In the data rows, 128 means zero.
Some points:
[124 101 134 140 101  86 120  98 114  88 121 120 116 126 144 109  87 144
 135 108 141  89 113 130 118 132 163 150 145 158 128 100 122 146 151 130
 154  97 117 101  96 144]
[116 129 141 119 128 134 155 153 143 150 101 102  82 112 111 150 139 123
  99 154 160 132  72 119 119 115 151  86 105 178 141 161  97 125 131  83
 100 118 124 144 146  91]
[ 94 124 127 146 185 147 129 160  91  81 116 117 131  95 124 154 121 132
 144 188 128 173 114 137 138 143 162 200 139 154 146 123 145 132 112 110
 121 130 115 132 118 133]
[114 123 137  92 159  96  59 124 106 176 110 101 120 121 128 112 143 183
 126 137 129 116 133  88 174 125 110 121 158 139 135 127  95 109 111 147
 113 142 103 109 173 138]
[ 72 119 140 126 165 126 148 116  92 107 146 138 137 125 103 113 132 149
 109 154  95 113 135 136  86 108  90 106  95  78 169 114 147 122 132 155
 143 143 139 151 154 112]
[163 147 125 115 123 121  91 132 147 128 132 125 153  97 169  96 128 125
 108 136 125  95  97 137 138  50 154 160 132 115 170 130 168  89 121 115
 141 139 153 118 111  88]
[116 147 162 150 109 131 153 149 142 140  93 111  86 162 152 121 122 100
 170 135 119 122  84  78 104 158 116 154 113 117 170 108 122  98 129 148
 166 173 158 108 144 142]
[109 128 132  87 120  92 142 159 155 141  98 111 154 153 116 148 159 107
 126 137 123 141 125 148 102 123  94 128 152 163 128 158 174 172 131 159
 154 107 118 149 109 133]
[171 139 152 131 172 127 160  80 140 121 134 145 108 114 135 150 105 141
  81 130 106 178 103 123 157 139 119 119 125 134 139 147 146 121 110 172
 116  92 144 126 110 127]
[131 104 125 106 138  97 146 147 122  99 113 117 192 149 143 143 149 136
 163 129 133 161 119 116 157 118 134 129 145 149 114 109 171 102  96 118
 100 169 114 121 128 144]
[118 144  95 118 150 124 123 122  91 147  88 107 118 126 131 119 119 100
 132 112 139 119 139 161 149 113 124 123 149 163 123 175 137 149  95 108
 156 135 184  72 155 157]
[127 147 130 164 127 118  98 151 113 135 124 123 154 137 150 151 120 158
 136 128 134  97 148 138  60 110 131 119 133 164 145 161 111 120 132 147
  88 111 145 132 105 137]
[ 92 134 122 121 117 126 122  98  95 151 183  77 118 151 173 172 112 101
 111 136 108 125 144 103 157 110 114 129 135 128 102 116 123 105 129 115
 124 145 149 161  82 128]
[ 99 167 112 135  92 129 145  93 132 101 114  81 166 123 111 100 121 134
 132 189 176 148 151 121 127 130 150  79 112  78 102 136 110 129 124 138
 148 122 140  89 103 102]
[153 162 157  96 137 112 152 163 110 122 123 134  92  94 179 112 148  98
 136 125 155 110 194 180 139 143 105 105 127 131 124 122 151  95  92 142
 111 146 113 131 131 121]
[158 115 132 103 110 128 150 131 111 121 183 154 131 147 110 134 132 180
 134 121 116 116  99 123 142 143 169  83 118 141 135 147 123 128  96 127
 137 145 157 130 135 133]
[ 89 112 129 136 137  98  77 131 155  96 144 192 126 145 168 115 136 107
 105 102 144 155 128  77 162 171 102 125  99 131 128 171 149 150 138 107
 137 105 148 120 113 116]
[129 126 124 129 116 124 115 108 135 165 131 122 109 167 120 120 138 132
 136 162 100 142 178 148 139 145 163 102 126 153 186 104 202 117 154 108
 139 109  88 103 140 144]
[154 145 148 142 111 102 125 140 135 128 125 136 138 159 111 147 175 115
 158 160 122  98  86 142 161 127 109 125 114 119  87  93 126 111 156 124
 113  76 153 131 135 105]
[ 93 149 141 104 109 121 164 138 131 130 182 126 119 149  80 108 104 123
 147 103 126 134 151 123 143 110 131 164 157 153 117 134 114 123 152 183
 124 143 111 117 119  94]
[147 116 128 127 123  90  86 101 132 151 151 124 115 135  94 139 114  81
 104 123 188 160 120 127  85 127 135 135 145  90 122 119 137 140 128 121
 135 159 139 167 150 154]
[123 150  58 175 140  77 148 134 126 162 119 150 127 124 113  97 135 127
 115 138 106 101 124 103 119 175 131 121 184  84 129 142 133 116 107 117
  93 124 104 147  92 113]
[158  97 103 111 163 103 126 117 153 109 133  93 105 103 116 120 154 124
 145 103 115 154 136 145 132 122 102 109 111 144 158  81  90 125 167  97
 132 144 127 129  83 110]
[112 125 123 125  96 185  97 138  88 108  75 166  99 151 125 149 117 115
 125  86 126 146 118 117 130 119 158  83 126 111 127 115 157 140 154 144
  77 154 124 130  86 120]
[108 133 173  96 138 170 132 130 121 176 111 152 175 125 138 151 149 145
 118 124 165 121 141 121 131 132 157 140 144  88 134  92 121 155 117 104
 158  99 134 162 130 106]
[142 115 170 131  85 154 125 123 121 145 115 130 136 129  94 116 154 151
  74 146  82 136 154 151 132 159  92 185 144 114 118 157 108 126 151  97
 111 163 160  90  96 125]
[143 134 145 187 127 142 120 130 148 125 158 113 150  90 142 141 171 125
 109 110 122 116 149  81 111 154 150 106 116 172 130 121 128 156 113 139
 168 153  93 129 130 107]
[156 108 144 128 145 125 116 134 161 128 108 120 136 102 110 172  71 112
 183 121 105 122 169 118 154 160 152 119 148 105 149 129 118 155 129 141
 107 107 181 115 153  82]
[114  85 128 167 124  97 137  99  84 164 110 146 142 121 155 143 119 154
 154 115 129 138 104 179 132 124 128 133  81 126 108 126 119 128 130 125
 150 148  97 113 131 108]
[139 145 109 138 165 176 134 126 127 159 171  96 161 155 152 113 141 125
 157  86 132 153  93 169  98 177 136 122 160 124 122 133 119 115 161 111
 131 138 152 133 132 133]
[136 113 149 185  82 129 135 115 156 121 157 127 128 108 122 176 113 114
 113 136 149 137 142 147 143 116 117 146 139 112 130 154 137 100 130 119
 109 145 102 138 177 146]
[143 113 115 126 157 141 116 166 160  84 119  92  88 158 173 137  84 166
  97 128  96 122 139 140 112 131 137 121 138  86  63 141 156 133 149 118
 144 123 115 131 172  93]
[109 123 144 140 120 108 123 173 108  89 123 133 125 107 115 133 141 134
  97  91 143 147 140 134 160 137 154 109 139  96 145 122  87  85 156 135
 158  76 152 148 119 199]
[143  69 105 148 118 154 149 127 112 141 109  89 114 119  79 126 124 125
 125  97 162  85 121 111 141 133  87 147 120 127 133 124 163 135  88 131
 147 110 127 145 109 102]
[111 104 136  94 100 115 144 144 110 157 150 125 110  46 133 112 153 109
 153 129  90 125 109 112 106 126 161 130 112 113  95 164 150 142 175 142
 121 124 135 126 136 145]
[152 137 116  92 150 148 117 125 109 133 124 187 132 111  87 161 108 106
 145 133 109 131 145  95  78 112 114 122 126 146  99 134 123  55 119  91
 179 109 106  97 105 128]
[138 101 119 110 121 156  92 144 132 138 150  82 131 138 133 113 149  91
 114 151 112 150 114 129 114 133 144 141  84 113 120 115 123 123  57 163
 104  91  97  84 131 163]
[113 143 100 163 179 144 149 121 175 151 128 145 119 139 115 162 152 149
 131 107 147 104 149 110 132  77 139 148  83 125  98 110 147 134 155 151
 112 138 150 103 126 159]
[105  67 122 135 152 170 136 130 146 125 167 166 110 156 138 108 144 105
 149 169 164  88 130 144 131 119 122 128 164 128 152 153 101 120 138 122
 107 117 110 104 110 116]
[103 153 153 122 119 129 121  94 113 118 124 135 135 132 130 141 113 104
 113 133 124  91 100 149 128 150 129 113 129 161 107  94 117 136 127 140
 130 136 122 137 150 112]
[164 135 104 151  87 150 138 134  95 153 139 134 114 124 173 120 103 170
 155 137 152 183 132  98 121 102  73 145 137 136 136 125 124 143 156 145
 135  85 125 138 161 107]
[141 159 179 169 154 135 128 122 133 135 123 140  97 136 115  82 132 110
 163 139 101 148 130 129 150  67 127 113 147 113 101 140 114 188  97 103
 162 134 107 163  97 152]
[107 125 118 118  96 151 146 130 176 135 119 129 157 125 141 102  67 134
 149 141 104 108 141 115 133 129 111 120  99 150 132 113 113 122 109  78
 108 121 145 176 123 171]
[120 133  86 120 104 128 106 176 180 143 116 150 140 129 134 158  99 141
 116 104 108 152 114 170 156 122 120 121 113 101 151 143  81 133 111 165
 167 164 102 127 110 111]
[ 79 151 138 117 117 145 126 113 179 128 130 150 114  95 100  76 108 167
 106 101 153 160 125 147 108 141 111 130 142 145 111  73 155 111  99 115
 116 122 145 113 140 124]
[175 109 111 116 136 108 140 136 119 143 104 158 129 165 125  78 118 134
  95 166 154 128 168 120 119 137 179 157  93 158  99 117 100 128 144 145
 139 157 144 173 128 129]
[135 142 156 131 123  85 143 154 119 108 163 131 128 153 110 130 130 143
 130 114 129 137 145 128  87 106 111 119 112 100 128 107 107 177  95  80
  88 134 140  88 140 126]
[154 157  93 118 136 132 162 161  94 125 129 137 164 117 132 113 105  75
  73 118 120 110 120 110 155 133 114 144 130 130 158  97 111 166 169 112
 110 125  80 102 152 135]
[142  81 145 123 136 142 144 113 145 101 100 135 161 118 134 116 132 118
 120 140 128 119 107 116 116 115  95  85 177 127 104 124 127 118 151 157
 123 150 123 132 141 164]
[150 169 160  91 143 134 123  94 134 118 118 114 120 137 133 130 114 163
 149 102 158  95 108 132 128 164 124 157  91  94 142 176 135 132 146 132
 111 124  69 148  96 165]
[129 139  74  88  92 132 142  70 151  93 115 148  99 122 165 172 190 141
 141 133 112 121 138 129 107 124 141 162 151 123 139 123  97 160 106 124
 134 121 136 137 147 140]
[142 162  91 139 121 153  80 138 105 100 157 132 126 105  88 130 133 143
 146 150 121  92 104 150 148 141 103 124 108 155 114 119 151 153 137 148
 127 142 146 154 148 153]
[125 131 122 144 129 137 128  81 113  92 104 116 147 156 112  96 157  94
 131  67  97 136 142 127 115 103 143 144 113 141 139 162 105  92 122 135
 107 100 120 158 177  97]
Along one direction, these points spread out more than along any other. Take the direction at right angles to it along which they spread out most. Go by this last direction. For each point below, how far along it does it lie, from 0 to 99? The average is 50, and the first point in the table lies past the average. One standard deviation of the points above along it is 16.
[163 147 125 115 123 121  91 132 147 128 132 125 153  97 169  96 128 125
 108 136 125  95  97 137 138  50 154 160 132 115 170 130 168  89 121 115
 141 139 153 118 111  88] 60
[136 113 149 185  82 129 135 115 156 121 157 127 128 108 122 176 113 114
 113 136 149 137 142 147 143 116 117 146 139 112 130 154 137 100 130 119
 109 145 102 138 177 146] 54
[109 123 144 140 120 108 123 173 108  89 123 133 125 107 115 133 141 134
  97  91 143 147 140 134 160 137 154 109 139  96 145 122  87  85 156 135
 158  76 152 148 119 199] 67
[114 123 137  92 159  96  59 124 106 176 110 101 120 121 128 112 143 183
 126 137 129 116 133  88 174 125 110 121 158 139 135 127  95 109 111 147
 113 142 103 109 173 138] 60
[138 101 119 110 121 156  92 144 132 138 150  82 131 138 133 113 149  91
 114 151 112 150 114 129 114 133 144 141  84 113 120 115 123 123  57 163
 104  91  97  84 131 163] 52
[142 162  91 139 121 153  80 138 105 100 157 132 126 105  88 130 133 143
 146 150 121  92 104 150 148 141 103 124 108 155 114 119 151 153 137 148
 127 142 146 154 148 153] 51
[154 157  93 118 136 132 162 161  94 125 129 137 164 117 132 113 105  75
  73 118 120 110 120 110 155 133 114 144 130 130 158  97 111 166 169 112
 110 125  80 102 152 135] 61
[114  85 128 167 124  97 137  99  84 164 110 146 142 121 155 143 119 154
 154 115 129 138 104 179 132 124 128 133  81 126 108 126 119 128 130 125
 150 148  97 113 131 108] 55
[156 108 144 128 145 125 116 134 161 128 108 120 136 102 110 172  71 112
 183 121 105 122 169 118 154 160 152 119 148 105 149 129 118 155 129 141
 107 107 181 115 153  82] 77
[127 147 130 164 127 118  98 151 113 135 124 123 154 137 150 151 120 158
 136 128 134  97 148 138  60 110 131 119 133 164 145 161 111 120 132 147
  88 111 145 132 105 137] 52
[150 169 160  91 143 134 123  94 134 118 118 114 120 137 133 130 114 163
 149 102 158  95 108 132 128 164 124 157  91  94 142 176 135 132 146 132
 111 124  69 148  96 165] 63
[171 139 152 131 172 127 160  80 140 121 134 145 108 114 135 150 105 141
  81 130 106 178 103 123 157 139 119 119 125 134 139 147 146 121 110 172
 116  92 144 126 110 127] 76
